In the rows, 128 means zero.
Rotation paths and how fast each direction turns (deg/step)
Each turn is a multiple of 5 degrees from 10 to 175, or 0.
Each row of a path follows its step; steps can be skipped.

step 0: [130 140 117 131 131 120 121 139 136 139 123 120 120 135 136 123 105 133
 125 135 129 120 126 137 122 126 140 132 128 134 144 117 148 128 122 122
 122 122]
step 1: [130 134 135 123 124 112 144 120 129 118 137 122 128 136 143 141 116 134
 117 132 126 132 123 129 125 125 142 128 133 129 142 112 143 139 124 121
 125 132]
step 3: [122 151 130 136 134 114 118 132 132 124 140 130 130 128 143 135 121 118
 126 130 130 139 124 129 126 116 132 127 126 132 118 120 145 144 145 129
 127 129]
step 4: [119 131 126 120 126 109 130 127 133 136 131 125 122 127 126 130 131 123
 114 131 148 148 116 139 120 121 133 130 125 118 122 122 146 128 131 130
 143 127]
step 7: [123 119 131 121 128 125 137 125 134 133 134 122 129 117 128 129 125 122
 123 129 123 138 122 128 117 134 117 126 106 128 125 114 144 151 116 137
 119 120]
step 8: [116 130 128 133 120 111 122 144 136 146 128 126 122 121 129 123 115 134
 121 135 109 131 131 127 122 132 128 134 120 132 115 125 145 135 136 131
 116 125]
step 11: [124 143 126 137 122 117 136 121 150 122 133 128 119 127 133 138 111 129
 139 136 128 129 121 131 118 137 142 135 130 140 135 123 132 140 133 121
 120 118]
step 12: [122 125 126 129 122 122 139 124 138 122 130 116 120 114 120 128 120 139
 127 134 133 134 123 137 124 108 140 133 119 116 142 118 140 146 133 127
 127 124]
step 13: [109 141 144 136 122 121 127 134 140 127 137 127 135 117 138 124 118 130
 132 128 128 139 125 130 126 125 137 116 133 110 128 121 135 138 134 128
 111 121]
step 15: [124 134 123 126 135 121 126 131 128 126 124 128 132 121 130 119 111 112
 128 129 146 137 114 139 116 135 116 121 123 111 136 110 140 133 132 127
 124 123]
[126 127 130 127 127 127 126 127 131 126 130 127 129 126 125 127 131 127
 125 122 121 129 131 128 130 122 129 125 127 128 125 130 128 135 130 130
 124 129] -> 70
[131 133 127 130 129 128 123 129 131 134 131 128 126 126 127 128 129 128
 130 130 125 127 129 122 127 130 132 124 126 132 131 132 127 125 132 129
 127 125] -> 130
[132 127 129 129 125 132 127 132 130 128 127 126 124 129 130 132 129 135
 131 127 126 129 124 128 128 127 131 124 127 128 129 123 125 132 121 128
 128 128] -> 65
[125 124 126 130 125 123 127 127 127 126 129 131 127 129 129 136 126 127
 125 124 127 132 128 123 127 128 130 129 130 131 128 128 124 127 128 123
 131 126] -> 140
[128 131 128 126 130 128 130 126 133 129 132 128 128 134 131 128 128 134
 129 124 124 123 131 130 128 128 128 134 127 126 129 128 128 130 131 124
 133 128] -> 40
[128 135 131 134 126 132 129 128 128 127 130 128 130 125 126 129 127 130
 125 126 135 130 129 129 129 125 131 128 132 128 132 128 128 130 131 127
 130 131] -> 35
[128 130 125 130 129 128 127 127 124 129 127 132 132 127 123 126 133 129
 129 126 126 130 128 129 132 128 128 128 124 126 131 124 131 128 125 122
 127 121] -> 140
[130 127 127 130 133 125 123 127 134 127 122 129 127 126 124 129 128 130
 127 129 133 128 130 126 125 126 125 132 126 131 125 125 128 132 128 127
 128 128] -> 90

step 0: [133 134 135 125 127 129 129 139 118 116 136 138 125 117 125 122 128 131
 121 117 138 132 122 110 124 131 110 140 149 137 134 142 132 132 127 134
 127 133]
step 1: [134 120 134 148 132 120 125 133 138 114 128 127 131 129 135 145 123 131
 139 118 119 110 121 137 133 134 121 129 129 136 134 115 129 132 112 124
 126 127]
step 3: [126 115 123 125 144 120 134 126 155 123 135 123 123 129 122 130 109 133
 124 121 132 128 136 125 124 131 133 127 141 135 129 146 131 121 123 137
 131 121]
step 4: [142 115 132 139 112 133 140 116 125 121 122 117 142 135 127 134 121 129
 128 132 131 134 119 126 143 121 118 133 122 137 136 123 133 122 140 142
 135 125]
step 5: [118 123 127 126 133 129 129 139 127 129 136 135 120 131 134 134 115 129
 130 119 130 134 126 131 144 141 118 147 126 117 130 140 109 122 141 121
 129 144]
step 7: [150 125 139 135 135 117 127 129 124 119 122 145 120 136 128 135 126 131
 134 127 124 119 129 122 135 144 129 127 122 139 140 116 117 113 118 134
 119 129]
step 11: [124 134 118 138 130 121 125 128 137 116 138 129 124 134 140 118 124 124
 138 118 136 125 123 134 135 128 117 153 133 138 129 125 124 131 136 118
 136 143]
step 13: [139 125 124 116 140 131 138 120 127 114 133 131 125 139 126 123 132 129
 128 121 132 122 122 125 129 146 114 123 125 144 128 132 124 104 114 126
 128 123]
step 14: [135 136 121 136 128 123 133 132 138 112 123 122 140 139 128 144 118 142
 126 127 137 121 143 135 124 134 127 133 123 126 133 133 124 138 144 140
 136 119]
step 15: [121 119 147 121 144 136 138 128 128 128 124 134 131 123 123 133 127 116
 127 126 142 138 124 123 150 134 122 140 137 120 137 128 134 127 127 138
 138 123]
[126 131 129 133 131 131 130 128 126 133 130 125 130 134 129 132 127 130
 132 131 132 126 126 127 129 131 130 130 130 129 129 123 128 132 130 126
 127 131] -> 110
[131 129 129 125 133 128 125 123 127 131 130 127 127 126 128 130 127 131
 125 128 132 133 125 127 128 129 130 124 132 128 121 130 127 128 126 127
 128 130] -> 110
[129 124 126 130 129 129 130 125 130 133 128 126 125 126 129 126 124 128
 126 129 125 131 127 129 127 123 132 133 126 130 129 128 132 125 131 126
 132 131] -> 55
[129 128 130 129 129 129 128 133 133 126 128 124 127 130 129 124 129 128
 126 124 133 128 120 131 124 126 126 124 125 129 130 130 129 130 126 126
 129 129] -> 35
[126 127 132 129 130 126 131 129 130 127 129 126 131 122 123 125 124 128
 126 128 126 130 128 123 133 129 131 126 127 131 129 124 132 134 125 128
 125 126] -> 125
[130 130 126 132 135 132 130 129 128 124 124 134 130 125 129 130 130 130
 128 129 126 124 127 124 126 129 131 127 125 127 127 131 131 127 128 124
 130 127] -> 60
[128 127 125 125 129 128 132 127 127 126 127 124 131 130 121 133 129 128
 126 131 126 132 125 127 128 127 124 130 128 124 130 133 127 131 131 129
 130 129] -> 70

step 1: [131 123 135 122 128 136 115 138 114 132 144 127 122 123 133 133 138 130
 119 124 125 126 129 132 135 112 134 128 140 140 147 117 118 137 134 123
 126 127]
step 2: [132 119 124 136 122 131 123 134 120 124 134 123 117 127 133 126 125 115
 130 142 124 134 136 137 136 132 119 144 129 111 127 117 125 140 118 140
 127 140]
step 3: [131 121 119 124 122 120 128 122 120 132 114 120 139 130 126 134 117 140
 132 132 130 140 126 129 132 121 130 133 122 130 124 125 137 140 100 117
 138 124]
step 5: [115 126 135 130 125 141 123 137 129 124 129 135 118 119 128 108 123 126
 121 119 132 109 139 129 138 132 135 137 136 126 119 138 119 125 115 123
 130 129]
step 6: [113 117 128 136 136 131 132 139 130 114 126 126 137 140 126 127 120 145
 127 133 108 123 139 124 124 127 120 123 135 132 132 119 119 135 123 136
 140 129]
step 7: [133 128 128 126 133 129 111 141 126 133 117 113 120 136 127 136 145 137
 127 136 121 133 112 127 131 143 129 127 132 126 143 135 123 140 127 126
 132 121]
step 10: [117 125 128 128 128 123 126 123 114 136 112 123 137 133 123 121 131 125
 129 119 132 136 132 156 141 130 121 133 142 124 136 115 126 133 121 124
 133 129]
step 13: [126 108 126 139 130 138 124 142 116 129 127 124 134 137 131 117 139 140
 119 124 135 118 123 119 126 117 138 131 141 132 143 126 122 126 129 124
 134 132]
step 14: [136 127 144 143 134 136 108 139 130 129 133 117 128 129 119 129 125 117
 136 128 117 122 128 126 130 137 119 136 129 117 127 118 122 142 126 126
 140 136]
step 15: [119 119 126 122 134 110 120 131 128 125 127 115 123 138 125 146 113 128
 131 139 128 127 127 134 130 135 128 139 118 132 125 139 127 126 108 126
 134 119]
[123 131 129 123 133 130 128 127 133 127 133 129 129 125 128 128 129 130
 125 128 129 127 130 135 126 132 127 129 128 133 130 127 127 128 125 131
 129 128] -> 70
[124 128 129 131 130 127 131 129 133 126 126 128 125 127 127 127 133 131
 123 123 125 126 128 124 125 126 130 122 132 122 128 129 126 128 127 129
 130 127] -> 55
[131 129 127 124 127 129 130 128 127 122 125 125 129 121 131 133 129 128
 127 129 134 124 126 127 126 130 126 127 126 128 130 130 130 127 129 127
 131 123] -> 90
[124 126 130 126 128 127 128 128 127 132 127 131 135 128 127 130 125 130
 126 129 132 125 127 124 127 120 129 128 131 130 129 125 126 127 124 129
 128 126] -> 145

step 1: [143 123 115 143 133 124 144 127 132 126 138 136 123 128 125 122 131 131
 116 124 124 112 120 128 118 138 124 129 133 121 125 126 128 138 133 119
 108 132]
step 2: [133 143 116 116 123 129 135 128 130 116 142 134 127 133 138 131 130 119
 122 116 126 125 122 116 135 135 125 146 128 120 122 131 130 145 138 128
 126 127]
step 4: [139 142 138 106 130 130 130 133 136 122 131 122 121 131 130 136 126 141
 135 122 136 119 135 134 139 133 122 137 130 121 132 127 129 135 132 132
 145 138]
step 6: [126 138 132 120 134 127 126 133 122 126 123 126 141 127 144 124 126 153
 115 130 136 119 134 138 111 139 123 137 124 123 141 125 124 131 126 126
 131 126]
step 7: [108 125 120 138 139 124 133 131 118 129 125 130 134 116 139 130 134 139
 119 123 117 127 129 127 119 137 126 130 141 132 120 127 129 144 126 140
 138 116]
step 8: [126 122 125 127 120 121 121 144 127 137 126 136 131 129 144 140 123 133
 126 121 122 133 121 126 118 136 122 137 110 122 126 122 126 132 117 126
 144 114]
step 9: [128 119 127 139 141 129 129 128 139 129 124 124 121 127 129 142 139 120
 132 118 129 138 136 132 123 128 123 120 123 121 115 127 132 134 119 140
 153 120]
step 10: [137 122 128 119 127 134 133 132 145 133 130 121 130 122 129 135 122 132
 123 137 122 131 128 133 131 123 115 116 106 120 121 140 114 121 113 126
 137 125]
step 11: [136 134 124 138 143 132 143 115 139 130 126 109 127 122 133 126 140 122
 121 131 126 139 144 129 122 126 125 122 124 119 139 137 124 122 127 125
 126 118]
step 14: [143 130 122 126 122 124 125 133 126 122 121 141 130 122 129 147 124 117
 133 132 131 127 126 120 134 124 110 118 121 134 128 122 135 144 147 127
 129 132]
[128 123 125 132 127 129 127 132 127 129 126 131 132 122 124 131 125 130
 127 130 125 126 125 131 133 127 127 124 128 129 125 128 126 128 128 126
 125 130] -> 160
[127 127 127 136 127 128 130 127 129 129 124 127 120 126 126 127 128 128
 127 124 129 131 130 128 125 131 131 126 133 130 129 132 126 130 127 130
 128 131] -> 175
[131 123 128 126 127 127 127 128 132 131 129 124 126 126 129 132 130 129
 131 132 133 127 129 128 128 123 131 129 128 128 125 129 125 125 131 130
 133 134] -> 65
[130 126 127 132 128 130 126 132 124 132 125 127 130 129 130 129 131 124
 129 126 129 131 128 128 128 128 131 132 121 129 136 130 126 126 131 125
 126 127] -> 135
[128 132 128 127 127 124 127 128 120 127 121 126 132 130 126 127 127 131
 130 130 126 126 126 129 125 129 130 127 129 129 129 125 125 129 129 131
 135 130] -> 35

step 0: [123 126 132 139 134 122 123 125 111 117 125 133 121 121 108 115 110 119
 134 131 130 124 128 129 123 122 123 129 142 133 135 122 130 125 132 116
 115 126]
step 1: [127 127 121 125 144 112 125 120 122 112 126 117 140 131 115 115 126 133
 122 130 134 122 134 129 128 135 134 137 138 125 140 128 128 120 120 124
 133 147]
step 3: [121 134 110 123 126 126 105 113 128 124 130 134 136 131 129 124 136 129
 127 133 126 123 130 124 121 127 112 114 110 128 131 122 133 126 128 121
 140 125]
step 4: [114 135 122 112 137 135 111 124 129 121 133 135 112 138 144 137 121 124
 134 132 124 118 125 115 127 138 122 123 125 126 128 131 129 121 123 127
 114 130]
step 8: [120 129 127 130 132 123 119 128 126 137 120 130 130 128 133 128 130 139
 123 125 131 115 130 132 123 114 120 128 126 131 109 131 131 118 115 117
 151 144]
step 9: [125 124 134 136 142 130 104 127 131 136 115 132 120 130 136 140 127 127
 128 132 124 124 128 119 114 126 130 125 127 129 119 107 116 128 121 115
 127 127]
step 10: [108 134 137 121 136 120 124 121 120 134 127 126 134 135 129 125 129 106
 126 126 135 131 121 128 114 132 119 113 144 128 124 117 124 128 128 115
 125 127]
step 11: [115 123 132 130 146 124 128 139 130 113 129 123 127 137 128 127 125 133
 137 136 140 128 125 121 128 133 115 120 149 119 135 131 110 132 136 129
 130 135]
step 12: [132 129 123 136 137 128 134 125 136 123 133 146 148 136 132 121 133 131
 121 140 142 125 116 137 120 133 130 130 127 114 134 134 119 137 138 120
 129 138]
step 13: [116 127 113 134 122 139 128 133 125 126 136 150 131 128 128 121 113 135
 138 140 145 122 130 132 132 121 125 121 119 123 123 125 133 129 123 118
 138 132]
[126 133 127 127 128 133 125 128 124 130 126 127 128 124 133 128 130 131
 129 132 125 128 128 124 128 124 131 125 125 129 124 126 131 127 130 125
 126 128] -> 70
[132 128 128 136 132 127 127 127 129 128 124 128 127 127 132 133 131 132
 125 128 129 130 126 128 129 130 129 129 130 128 126 135 128 126 130 129
 131 128] -> 110
[127 128 130 130 127 126 128 130 125 129 135 124 132 128 123 128 128 129
 127 131 129 130 128 122 127 130 129 130 128 132 126 130 125 129 133 129
 126 133] -> 70
[125 127 127 131 124 128 127 128 124 127 127 125 128 125 123 127 128 129
 130 126 130 129 130 128 131 123 120 122 130 129 126 132 130 128 129 127
 134 125] -> 140

step 1: [138 129 126 132 117 122 131 134 143 133 130 135 129 128 124 116 124 125
 137 124 122 129 121 129 125 127 138 125 118 128 139 134 109 131 118 156
 124 137]
step 2: [125 125 130 136 138 147 132 138 131 131 134 113 137 144 127 124 130 124
 135 115 137 133 122 130 112 132 124 136 117 134 137 129 109 124 133 134
 120 127]
step 3: [152 111 133 126 145 131 139 123 131 140 122 109 134 131 126 125 121 127
 143 127 122 128 129 124 127 119 116 116 128 124 135 124 128 129 134 132
 125 133]
step 5: [135 132 109 128 121 118 138 146 128 133 126 124 129 131 126 143 127 131
 126 116 126 138 127 113 112 131 129 121 127 133 145 137 128 119 132 134
 124 136]
step 8: [134 121 134 123 126 121 138 139 118 128 117 117 129 123 147 117 126 148
 124 125 142 132 126 112 124 128 142 122 129 122 133 131 123 131 140 123
 127 120]
step 9: [130 112 127 130 117 110 138 139 117 123 131 131 132 112 136 123 138 127
 124 137 119 123 119 129 116 116 117 125 128 139 136 135 121 120 138 133
 121 124]
step 10: [108 120 120 137 119 131 135 142 137 115 131 109 122 114 128 131 132 123
 128 128 123 131 128 128 118 132 125 118 118 119 124 118 127 123 145 118
 131 128]
step 12: [119 117 122 119 120 133 115 129 122 116 132 127 135 119 153 122 131 138
 128 119 134 122 122 119 124 131 117 146 130 122 137 119 116 128 126 128
 118 127]
step 14: [122 123 137 121 114 119 140 131 130 112 125 126 131 110 134 129 123 118
 135 118 134 119 131 148 134 124 127 123 129 122 138 116 136 134 127 126
 142 126]
step 15: [105 119 124 113 115 126 121 144 132 141 133 124 137 118 126 142 130 127
 127 127 140 131 123 128 138 129 122 134 129 121 136 137 130 121 117 126
 137 134]
[131 130 123 127 123 130 130 128 124 130 131 133 131 129 133 127 130 125
 125 128 126 130 131 125 124 125 131 131 124 125 127 130 125 129 128 129
 129 127] -> 95
[128 130 125 130 127 129 128 125 125 128 126 129 128 128 127 129 130 126
 129 131 128 129 125 129 124 135 126 130 133 133 134 130 122 128 131 128
 125 125] -> 100
[130 133 125 127 126 132 126 127 133 129 125 133 123 125 130 128 125 128
 125 126 129 126 125 126 124 129 123 126 126 128 127 126 133 128 127 128
 122 129] -> 60
[126 129 129 126 130 124 128 132 129 131 127 130 127 125 128 124 125 127
 126 135 132 127 126 130 126 128 133 126 126 129 123 133 125 127 129 125
 127 125] -> 40
